In the rows, zero is written as 128.
Turns, then the turns between two rows, first turn first; the first pair answered
turn k_312:
[120 126 120 136 122 112 138 131 122 122 157 133 120 132 120 160 143 146
 101 128 135 138 126 103 156 122 104 115 122 122 125 118 109 137 155 101
 120 120 129 138 112 152 144 112 127] => [120 134 135 150 121 117 139 129 147 134 136 139 111 110 138 138 134 156
 120 122 129 132 132 100 136 117 112 112 136 127 130 120 114 120 158  99
 116  96 138 132 116 135 143  97 121]
[123 146 148 158 163 136 122 123 120  92 117 108 127 171 158 110 109 124
  97 129 124 133 154 154 101 136 125 117 114  76 167 157 134 136 136 125
 112 159 111 121 174 132 144 123  89] => [123 142 139 153 163 128 121 125 108  80 138 104 129 183 156 134 115 130
  83 133 125 134 152 144 119 135 122 109 106  76 163 150 129 142 146 122
 117 165 111 131 174 146 139 132  96]
[164 125 123  95 147 115 154 136 152 145  98 112 115 109 155 130 111 138
 139 112 104 131 168  58 146 129 146 115 119 152 114 146 129 132 163 105
 114 118 125 140 124 155 160 109 131] => [170 131 132  98 154 121 155 141 150 147  84 108 119 108 152 110 101 124
 151 112 108 134 169  69 132 133 146 125 129 148 121 157 135 126 142 114
 109 119 122 125 128 143 165 103 126]
turn k_555:
[104  99 180 191  72 139 106 145 148 126 164 125 136 137 154 116 135 137
 173  92 124  48 140 160 108 130 122 123 127 116 152  96  95 146 128 132
 144 100 145 141 189  95  88  96 118] => [111 114 165 218  79 139 116 118 194 155 133 150 133  81 155 113 135 159
 143 136 140  92 126 133 106 118 136 114 130 134 154  94 125 132 154 117
 130  77 157 151 133  57  94 104 123]
[136 129 144 157 153 122 115 137 146 131 125 118 119 106 124  85 133 125
 127 160 170 133 119 131 115 140 130 137 145 121 139 135 153 112 125 124
 110 135 146 125  98  72 119 143 117] => [152 153 129 118 169 118 128 139 140 132 156 125 139 138 119 118 170 134
 118 145 177 110 110 108  94 127 131 118 127 131 136 149 150 120 117 116
 116 127 133 118  95 118 117 113 150]
[107 108 120 140 114 123 113 141 128 121 150 122 148 137 114 134 143 109
 119 175 163 147 101 163 130 150 136 135 117 117 136 130 152 156 115 127
 126 161 121 127 103  92 113 159 140] => [112 119 111 131 122 123 119 139 130 126 160 126 155 141 112 148 154 115
 112 176 168 144  98 150 124 142 137 128 108 120 137 133 154 160 116 120
 123 153 116 129  95 103 114 149 150]
[119 127 135 129 132 174 144  61 117 140 154 116 126 173 147 134 142 194
  59 146  73 115 135 140 112 114  83 106 130 143 107 136  98 129 128 124
 165  93 115 165 113 185 113 147 163] => [101  99 157 141 117 179 128  68 100 122 145  99 113 174 150 111 117 174
  82 135  58 108 149 172 125 127  78 124 138 124 111 125  85 134 121 141
 163 115 117 165 145 167 108 166 139]
turn k_476:
[146 155 152 177  95 115 128  67 189 187 118 138 165  76 158  99 111 111
 155 167 195 137 108 154 108 118 162 113 136 164 145  92 178  94 140 129
 110 122 150 140  70  27 107 131 133] => [120 132 187 184  58 113 108  82 179 160 161 121 151 111 185 112 119 116
 195  90 165  58 137 173 100 111 166  97 140 154 145  73 126 103 147 125
 129 101 151 150 145  66  83 103 133]
[151 158 141 101 153 147 149 140 117 135 120 120 150 154 132  93 119 121
 150 108 138 106 127 134  75 128 129 128 137 128 129 155 142 120  91 138
 127 118 116 101 142 148 136 102 136] => [158 162 136 104 160 150 156 131 122 142 108 123 144 138 133  90 115 125
 146 118 140 120 122 125  76 128 128 126 142 135 127 160 148 116  96 135
 121 115 119 105 127 143 139 105 135]
[ 80 147 161 164 130 102 134 139 114  93  94 112 152 163 122 115 114 130
 167 158 132  99 110 201 101 142  82 157 109 161 154 144 110 136 127 138
 147 136 111 137 181  92 152 174 163] => [ 98 162 154 171 148 104 150 112 137 114  50 130 139 114 129 103 102 143
 150 183 125 147 107 165 104 134  87 157 120 179 144 153 131 113 144 133
 135 116 120 143 142  82 166 176 154]
[133 109 151 152 127 101 123 145 114 138 164 126 132 142 145 151 113  79
 133 132 147 106 126 181 138 129 125 145 159 154 136 122  90 129 112 116
 139 143 143 136 132 121  90 126 114] => [153 124 134 156 146 102 136 123 128 157 129 136 125 102 139 138 103  86
 112 163 150 156 115 156 143 124 125 145 165 164 131 134 116 113 121 114
 126 138 150 137  90 103 106 138 112]
Then:
Each pair is two turns apart.
[158 156 112 166 147 153 161 120 193 148 127 144 152 116 123 128 143 142
 136 136 155 141  98 120  81  96 136 101 131 133 142 140 158 104 120 118
 133 101 141 137 110 131 135  93 188] => [124 109 150 187 106 157 132 148 165 111 147 111 135 146 136 110 119 117
 175  84 132  92 125 171  97 115 129 123 136 105 150 119 117 117 110 139
 142 117 140 137 187 128 122 100 159] -> k_476, k_555
[118 104 120 132 116 124 117 116 111 108 138 131 128 136 135 147 140 137
 114 106 111 119 134 110 169 129 117 126 113 143 119 109 109 142 155 126
 136 140 138 158 136 142 119 146 125] => [124 109 113 135 124 125 125 108 119 116 119 138 121 119 136 144 136 142
 106 118 111 142 131  99 170 125 117 127 115 147 113 113 119 133 162 124
 132 135 143 160 118 138 126 149 123] -> k_476, k_476
[135 134  89 102 128 117 134 126  99 143 133 140 131 128 125 145 157 127
 112 151 159 146  90  96 132 135 121 118 118 140 128 127 162 153 123 107
 118 128 138 141 116 143 119 142 141] => [120 127 111 119 100 117 124 122 117 138 147 140 118 126 149 153 164 138
 134 110 138 105 107  94 125 119 129 106 119 145 132 115 133 145 139  98
 126  98 146 152 149 154 108 118 141] -> k_312, k_476
[145 120 102 152 168 119 179  75 150 147  88  94 169  65 122 100 104 145
 107 200 122 163 125 141 132 109 104 127 147 150 142 181 231 127 139 149
 101 122 141 130  73 120 138 117 139] => [156 132  91  89 185 109 184 107  89 119 147  80 194 152  97 136 141 123
 110 162 122 120 128 147 122 111  94 119 125 137 139 197 215 153 105 160
 117 150 109 114 103 192 136  96 164] -> k_312, k_555
[128 149 137 154 156 111 120  95 146 156 140 138 135 107 136 117 137 142
 116 150 125 168  99 127 147 135 127 122 134 142 117  90 139 132 125 142
 126 128 123 141  81 102 126 153 156] => [111 126 159 139 142 117 106 119 103 126 159 109 127 154 135 112 128 117
 147 108 108 133 117 162 156 152 122 139 137 120 117  91 110 149 102 162
 134 153 111 132 141 125 121 153 140] -> k_555, k_555
[135 118 117  94 142 127 135 133  94 119 153 125 160 191  94 158 132 132
 114 118 128 149 125 135 146 136 118 135 128 104 139 146 139 150 125 139
 158 152 109 119  99 169 135 142 146] => [123 128 139 142 113 128 130 102 168 144 136 152 134 128 140 158 132 172
 122  98 107 130 135  99 125 102 137 103 140 129 138 131 125 121 173 109
 155  82 139 144  97 156 126 112 147] -> k_312, k_312
[134 121 120  96 150 136 172 151  93 114  97 124 122 128 134 100  91  93
 166 109 149 159 132 165 145 160 112 162 152 114 130 153 146 136 124 136
 140 127 104 122 145 168 138 144  92] => [131 121 127  98 141 137 167 151  96 110 101 122 117 128 143 106  95  96
 173  94 138 143 141 163 145 159 112 159 152 114 128 149 139 136 126 132
 143 124 110 123 160 173 135 138  91] -> k_476, k_476
[142 163 100 124 110 122 143  86 122 111 144 108 114 120 103 135  99 129
 127 140 144 160 115 150 166 126 105 149 103  88 132  91 142 137 147 113
 106 145 100 116  81  82 134 148 168] => [144 171 116 124 102 125 148  74 137 109 151 116  86 114 132 151 109 151
 141  92 106 125 136 116 152 100 114 128 106 102 122  91 109 121 176 100
 111  98 111 128 110 121 129 111 172] -> k_476, k_555
[132 142 124 152 130 122 112 127 156 126 107 127 136 113 140 111 110 123
 145 126 135 110 117 155 123 139 144 126 135 138 127 120 140 113 111 131
 129 100 135 123 141  92 117 126 114] => [146 158 113 125 151 121 122 133 145 127 116 127 152 134 132 117 123 123
 139 131 148 112 106 149 108 137 143 127 124 141 125 133 148 117  93 128
 131 105 123 115 130 108 125 118 130] -> k_555, k_312
[133 116 148 182  99 181  84  96 186 136 140 146 148 112 109 170 149 113
 130 121 210 128  97 160 160  88 129  82 115 145 131 135  83 172 158 132
 120 133 161 122 153 132 112 161 120] => [135 117 153 184  98 184  85  88 195 136 127 149 140  98 114 166 143 117
 128 121 200 133 102 146 159  81 131  76 120 151 133 138  82 164 165 132
 117 124 163 126 151 136 117 158 118] -> k_476, k_476
[145 116 198 144 109 158 113 102 132 137 109 148  85 129 177 132 126 147
 163 111 125  95 123 156 153 181 163  90 137 127 130 135 169 107 139 145
  80 112 150 128 122 101 117 118 142] => [150 123 177 137 120 155 114 108 137 147 125 151 117 136 158 142 141 142
 146 148 159 107 103 163 150 188 162  89 121 123 139 136 189 121 127 141
  78 128 142 123  91  87 113 126 163] -> k_476, k_555
[ 85  94 157 140 112 120 118 118 135 118 134 111 109 114 153 125 106 128
 134 124 112 123 172 129 148 128 119 136 139 115 129 114 109 141 137 157
 115 131 133 148 160 139 117 153 112] => [106 127 150 142 134 125 136 106 170 153  98 130 121  79 154 103 109 135
 129 153 129 146 155 111 117 119 127 130 146 134 137 135 141 125 133 150
  99 111 137 138 119 111 130 137 121] -> k_555, k_312
[116 159 101 134 181 126 126 174 134 107 124 110 120 125 109 131 103 140
 122 121 156 171 144 106  90 145 136 179 121 144 125 157 156 133 118 114
 125 136 113 141 162 174 189 155 138] => [110 153 103 146 175 128 123 172 136 106 113 109 115 114 111 120  90 141
 125 123 155 180 147 113  99 151 136 182 124 143 123 155 160 129 118 119
 122 135 117 144 166 156 189 163 127] -> k_555, k_555
[142 159 142 133 154  91  98  78 145  97 125 129 159 108 152 105 138 144
 134 160 191  88 156 111 110 156 154 137 166 153 153 144 134 111  77 106
 109 132 147 129  85 131 105 160 124] => [152 171 139 121 162  93 109  72 141  95 123 130 150 109 157 111 139 149
 137 145 180  89 163  94 105 152 150 137 170 157 147 153 132 105  79 105
 111 125 146 127  89 152 110 152 127] -> k_555, k_476
[145 133 130 106 131 118 139 142 121 125 171 135 149 156 124 151 158 134
 130 135 150 134 125 126 121 127 134 119 112 119 135 127 129 145 128 130
 148 113 114 127 132 151 121 129 150] => [146 124 142 102 131 122 142 145 103 111 158 127 129 164 129 136 141 120
 145 111 127 134 142 132 123 133 130 130 122 110 131 128 117 135 122 146
 148 123 115 123 155 163 127 132 128] -> k_476, k_555
[123 129 117 141 112 111 114  97 110 136 121 118  93 111 132 138  98 153
 105 108 135 157 151 124 166 118 142 110 137 160 107 103 104 129 159 127
 123 115 152 143 135 145 146 151  93] => [109 118 123 152  94 109 103 112 113 131 154 116 112 133 131 152 112 152
 110  99 152 125 147 146 165 120 143 102 128 154 117  90  97 148 153 121
 130 118 148 147 150 143 129 147 107] -> k_476, k_312
[143  95 125 108 120 179 102 146  65 173 125 119 132 153 150 172 177 166
 118 144 116  56 150 136 176 101 143 139 100 150 122  90  60 163 109 117
 126 152 170 102 168 122 113 106 139] => [144 108 143 132 116 189 104 135  98 192  97 123 123 119 169 144 166 170
 137 133 112  51 154 135 147  90 152 140 116 156 133  91  59 146 107 115
 115 118 184  97 170  98 114  86 132] -> k_312, k_312
[124 146 122 136 138 166 165 116 115 120 111 107 115 126 134 132 120 130
 137 136 126 135 154  93 133 106 124 113 125 127 136 133 121 109 148 117
 127 108 112 148 120 145 146 107 130] => [125 149 128 129 138 170 164 126 105 116 107 102 115 137 132 121 116 121
 149 128 126 125 159 104 122 108 120 119 127 122 138 141 117 111 134 124
 126 113 109 140 133 148 147 103 128] -> k_312, k_555
[103 125  61 144 112  95 122 127 112 128 117 167 142  79 135 159 124 166
 110 169 123 152 125  88 123  91 141 168 131 101 144  82 119 131 122 110
 118 155 158 130  97 139 106 139 124] => [ 82 113  91 153  88 100 108 147 115 115 141 155 144 102 150 150 127 162
 145 117 112  94 140 115 106  90 143 165 134  90 155  72  89 137 115 111
 123 141 160 125 156 146  91 115 122] -> k_312, k_476
[149 118 152 127 141 121  98 151 131 138 140 115 151 145 137  81 131 107
 162 190 157 106  99 164  90 125 127 119 140  93 150 151 140 132 120 142
 129 138 122  88  88 144 137 108  94] => [138  95 143 131 130 113  91 147 115 124 148 108 146 142 129  97 124 105
 151 205 158 124  99 173 122 134 122 122 136  87 142 136 133 143 132 148
 132 162 122 105  84 140 135 138  88] -> k_312, k_555
[144 155 113 138 153 126 137 113 136 148 122 146 136 119 117 136 139 144
  95 166 142 152 125 118 111 117 127 127 112 128 124 121 157 133 152 106
 129 110 111 134  76 122 150 117 158] => [112 116 160 160 108 135 114 127 128 121 139 124 106 130 147 129 119 137
 140  92  97  91 161 146 116 122 124 129 126 113 125  99 108 136 163 118
 141 101 120 142 158 134 139 109 127] -> k_476, k_555
[117  88 151 126 114 127  92 153  97 104 137 100 119 170 129 100 103  89
 156  79 107  86 124 191 101 146 117 148 127  94 147 125 121 145  93 150
 133 148 106 108 188 138 125 122 101] => [176 155  89  80 183 121 136 123 114 152 102 139 147 143 103 121 130 108
  94 158 144 170  82 120  84 129 120 131 112 126 136 162 183 128  92 133
 116 146  96 104  76 148 158 114 141] -> k_476, k_555
[103 108 106 131 113 128 138  96 134 147 119 169  85 110 129 190 110 166
 122  88  69 148 164  65 181  90 139 141 142 171 144  93  87 128 165 119
 112  90 172 188 121 140 141 152 111] => [115 134 132 133 119 144 144 106 155 164 100 169  82 106 147 150 106 160
 156  60  64 122 170  73 135  84 143 142 157 173 157 112  88 107 139 122
 100  62 172 163 143 136 144 114 108] -> k_555, k_312
[121 156 143  95 105 151 101 128 116 106  76 127 100 122 116  91 118 152
 142  84  80 109 138 103  90 107 175 130 125 128 132 131 142  84 153 176
 134  85 154 149 194 127 134 144 146] => [137 167 114  86 133 150 111 121 117 121  55 138 117 107  92  82 114 145
 115 141 109 163 115 102  95 115 169 141 124 131 132 143 181  84 141 180
 124 112 149 142 141 101 145 163 151] -> k_476, k_476
[131 135 132 129 139 146 137 132 116 132  91 105 139 111 111  83  90 108
 130 137 137 134 124 156 116 150 127 180 131 138 137 133 137 126 106 135
 107 147 115 111 127 105 145 129 112] => [131 150 151 125 125 143 139 122 137 134 117 115 121 114 143 110 115 140
 140  86 111  86 143 123  95 116 141 147 128 155 134 129 105 113 135 112
 116  96 123 126 153 151 138  85 129] -> k_555, k_476
[137 160 116  63 123 103 123 151 104  83 180  86 141 153 109 142 172 138
 135 129 128 126 128 146 142 111 118 116 121 105 130 165 117 103  90 141
 149 217  96 169 124 192 140 119 144] => [144 161 123  58 130 109 134 139 100  81 142  82 109 133 119 121 145 136
 142 118  95 146 147 130 150 112 116 129 137 107 120 174 116  81  99 153
 142 211 102 168 128 199 151 120 120] -> k_476, k_555
[130 164 110 144 138 117 125 109 177 150 103 147  95 100 119 119  95 144
 123 157 137 169 139  91 148 122 121 105 129 155 129 121 134 113 178 117
 120 114 141 145  87 122 150 115 156] => [138 169 112 123 160 127 127 129 144 144  84 129 109 126  99  79  78 105
 137 163 149 177 133 127 136 145 110 136 137 139 136 145 150 119 125 144
 109 147 127 110  95 109 156 123 139] -> k_312, k_312
[143 119 105  88 131 142 134 124  97 129  88 120 107 121 108 104  91 119
 133 144 113 187 135 119 142 155 115 144 123 117 126 144 165 134 140 137
 119 146 128 121 127 128 130 155 126] => [139 123 119  81 119 142 134 123 105 121 120 121  92 135 135 130 111 138
 150  84  84 133 155  97 124 133 123 122 118 125 117 138 129 129 158 122
 133 110 129 128 167 176 124 117 139] -> k_555, k_476
[102  86 178 127 128 128 129 126 160 118 124 123 114 128  94 134 129 100
 121 170 109 158 132 146 143 126 103 182 126  75 166 115 128 135 108 144
 122 197 134 107 181  99 152 124 112] => [ 93  75 167 132 113 113 126 114 169 112 157 137 104 119 103 186 150 125
  97 171  99 153 135 116 170 114 106 157 113  86 156  96 115 140 150 121
 135 181 140 136 177 120 146 128 131] -> k_312, k_312
[ 80  79 140 132 153 109 118 125 127  97 151 153 106 137 124 172 160 158
 127 114 118 124 127  90 138 105 128 115  89 140 125 123 108 136 165 111
  99  74 125 131 145 172 113 108 171] => [ 89  98 170 146 168 129 122 134 150 119  95 145 106 116 129  89 131 132
 176 108 122 126 128 124  88 111 130 145 119 135 145 151 126 110 120 129
  79  61 124  92 157 125 120  87 142] -> k_312, k_312
[147 129  93  89 160 125 147 139  94 121 116 141 140 152 104 139 132 118
 104 158 145 164 115 109 144 147 117 137 114 124 111 148 153 135 111 142
 123 165 113 124  82 141 146 137 134] => [135 118 137 107 129 132 142 125 111 106 101 136  81 127 152 133 114 141
 140  80  80 124 158  88 142 122 126 126 140 133 100 137 108 108 149 141
 128 114 135 137 144 171 142 113 109] -> k_476, k_555
[127 160 122 121 153 140 169 132 141 146  79 141  96 138 114 133 112 129
 112 107  81 127 124 115 135 121 115 115 158 152 123 164 124 104 103 147
 128 132 133 138 130 125 143 127 134] => [125 150 119 115 153 143 167 137 130 139  82 134  97 145 108 130 105 121
 114 107  78 129 128 124 141 127 108 124 158 144 125 166 123 110  94 155
 130 150 131 134 135 127 143 138 130] -> k_312, k_555
[ 93 103 117 117  98 112 122 110 100  86 161 125 128 166 116 153 153 131
  98 120 114  99 157 135 164 116 131 117 118 122 119 114 107 128 146 106
 151 143 121 146 160 170 119 150 121] => [106 122 102 135 108 113 133  85 143 116 136 153 131 117 119 153 151 153
  71 161 131 139 141 106 161 106 141 106 120 143 118 114 132 114 168  90
 139 124 130 158 109 140 123 153 131] -> k_555, k_555
[115 147 129  69 114 162 175 178  73 157 133 154 134 160 109 144 120 126
 177 158 127 169 133 143  79 180 122 153 125 171 136 111 210 175 131 160
 140 238  95  86 155  89 169 175  92] => [138 184 137  62 119 163 202 138 111 175 110 179  88 118 149 161 128 171
 173 108  74 164 156  61  60 137 139 119 137 204 114 119 190 133 179 135
 143 164 114 103 155 141 180 126  99] -> k_476, k_555
[203 158  97 129 103 147 131 112 154 171 146 143 155 124 145 160 171 157
 135 129 156 118  93 132  54 129 127 112 130  92 146 137 160 128 117  94
 127  96  88 120 118 108 104  75 136] => [186 130 120 128  93 154 117 139 110 145 146 111 150 153 138 127 148 122
 171 101 149 102 109 181  66 156 115 141 141  66 154 138 144 135  83 125
 128 131  80 102 165 105 100  87 106] -> k_312, k_555
[138 113 119 131  83 139 141 157 160 148 152 156 158 172  95  96 178 114
 133  94 108 126 147 168 131 145 109 118 110 128 134 151 109 111 130 172
 108 153 122 103 149 130 126 113 135] => [159 132 104 110 106 138 157 147 157 158 137 162 158 165  92 100 179 120
 120 106 107 147 140 143 127 142 106 116 109 134 128 166 123 103 128 171
 105 150 120  99 126 146 136 111 142] -> k_476, k_555
[183 178 115 109 166 148 134 114 143 153  82 153 121  90 120 126 131 143
 126 135 104 146 132  94 101 111 113 117 152 157 138 157 162  88 115 120
  91 122 145 119  75 138 128  88 123] => [180 161 123  79 169 149 129 147  82 125 106 125 129 152 103 121 132 107
 145 105  99 120 136 133 106 131  95 136 147 131 139 168 144 109  72 144
 101 159 123  98 119 167 130  94 114] -> k_312, k_555
[189 106 161 137 173 149 127 100 111 159  79 104 109  96 170  75  82 123
 127 134  81 146  93 160 127 117 137 149 191 112 140 164 138  96  92 127
 130  86 133 105 159 124 126 136 114] => [183 107 154 160 167 146 120  95 143 173  86 116 126  75 170  82  95 136
 115 166 106 155  75 161 130 115 144 141 184 116 152 155 148 103 104 112
 127  76 139 113 131  93 119 144 123] -> k_476, k_555
[116 100 117 157  94 143 107 144 113 118 128 145 137 118 145 190 146 136
 146 161 137  90 132 166 165 121 104 119 112 104 114 111 175 148 133 113
 169 139 126 126 118 115 111 167 100] => [118 111 135 178  92 153 111 140 144 133 103 152 130  91 160 161 136 145
 164 156 131  83 138 165 140 114 111 119 127 114 123 116 178 131 136 115
 158 111 136 120 123  96 110 150  93] -> k_312, k_312
[133 130 115  97 139 123 125 142  90 101 149 110 133 155 113 142 137 122
 133 124 132 127 129 142 128 140 112 126 127 116 116 132 108 144 117 144
 126 143 127 130 144 161 145 146 124] => [114 105 128 135 113 120 113 128 111  99 136 111 112 121 131 140 118 133
 134 123 116 135 139 141 149 137 114 126 138 117 117 109  99 138 150 137
 126 131 148 150 146 139 138 162 108] -> k_312, k_555
[128  70 140  89 109 101 121 163 114 137 154 128 132 143  92 130 102  84
 137 129 119 129 159 132 165 157 117  95 104 138 121 101 109 164 128 138
 141 140 121 166 164 181 142 195 133] => [118  62 150 124  95 104 115 147 150 147 131 137 111 100 110 121  87 104
 139 133 109 136 166 124 169 144 124  92 115 150 118  87 107 145 155 129
 136 116 139 182 159 153 138 200 121] -> k_555, k_476
[161 170 102 125 139 114 119 115 144 123 130 145 171 143 128 151 140 148
  99 153 115 151 132 107 115 123 149 125 129 135 125 134 139 146 129 110
 105  95 139 113  67 124 149 167 114] => [147 167 143 140 116 124 114 121 155 119 125 134 152 141 155 128 134 145
 144  95  85 102 156 124  93 114 153 126 147 135 131 136 112 133 127 111
 106  66 150 104 125 130 142 135  99] -> k_476, k_312
[142 125 151 135 134 138 143 145 109 131 130 133 122 141 122 101 131 118
 152 109 127 129 134 153 121 120 128 133 137 136 122 151 132 126 119 139
 117 140 117 101 139 134 133 126 113] => [133 120 159 147 123 141 135 143 123 134 129 134 118 132 133 101 130 122
 158 102 117 119 136 152 121 111 130 128 138 138 127 143 125 123 131 136
 117 131 122 108 147 127 126 122 113] -> k_555, k_476
[146 150  93  96 166 118 122 124 119 127 141 141 138 128 132 141 138 136
 114 111  99 133 120 131 130 124 115 110 114 144 126 114 122 128 129 128
 119 112 139 126 120 157 127 136 160] => [137 147 101 102 153 118 116 132 119 125 159 136 149 140 131 136 142 131
 124 104 106 114 118 149 119 125 115 110 112 141 133 112 114 136 120 127
 123 108 138 120 137 152 121 128 161] -> k_312, k_476
[ 92 100 144 160  89 115 144 146 153 115 188 126 107 138 120 136 123 119
 155 120 118 115 125 154 146 129 167 145 130 110 129 115 131 130 146 128
 127 118 146 107 151 147 135  97 155] => [106 111 115 153 110 112 156 135 155 130 173 139 124 121  96 139 124 115
 124 176 145 163 104 143 155 139 161 147 120 113 127 120 163 132 141 124
 120 139 143 108  99 124 144 116 161] -> k_476, k_312
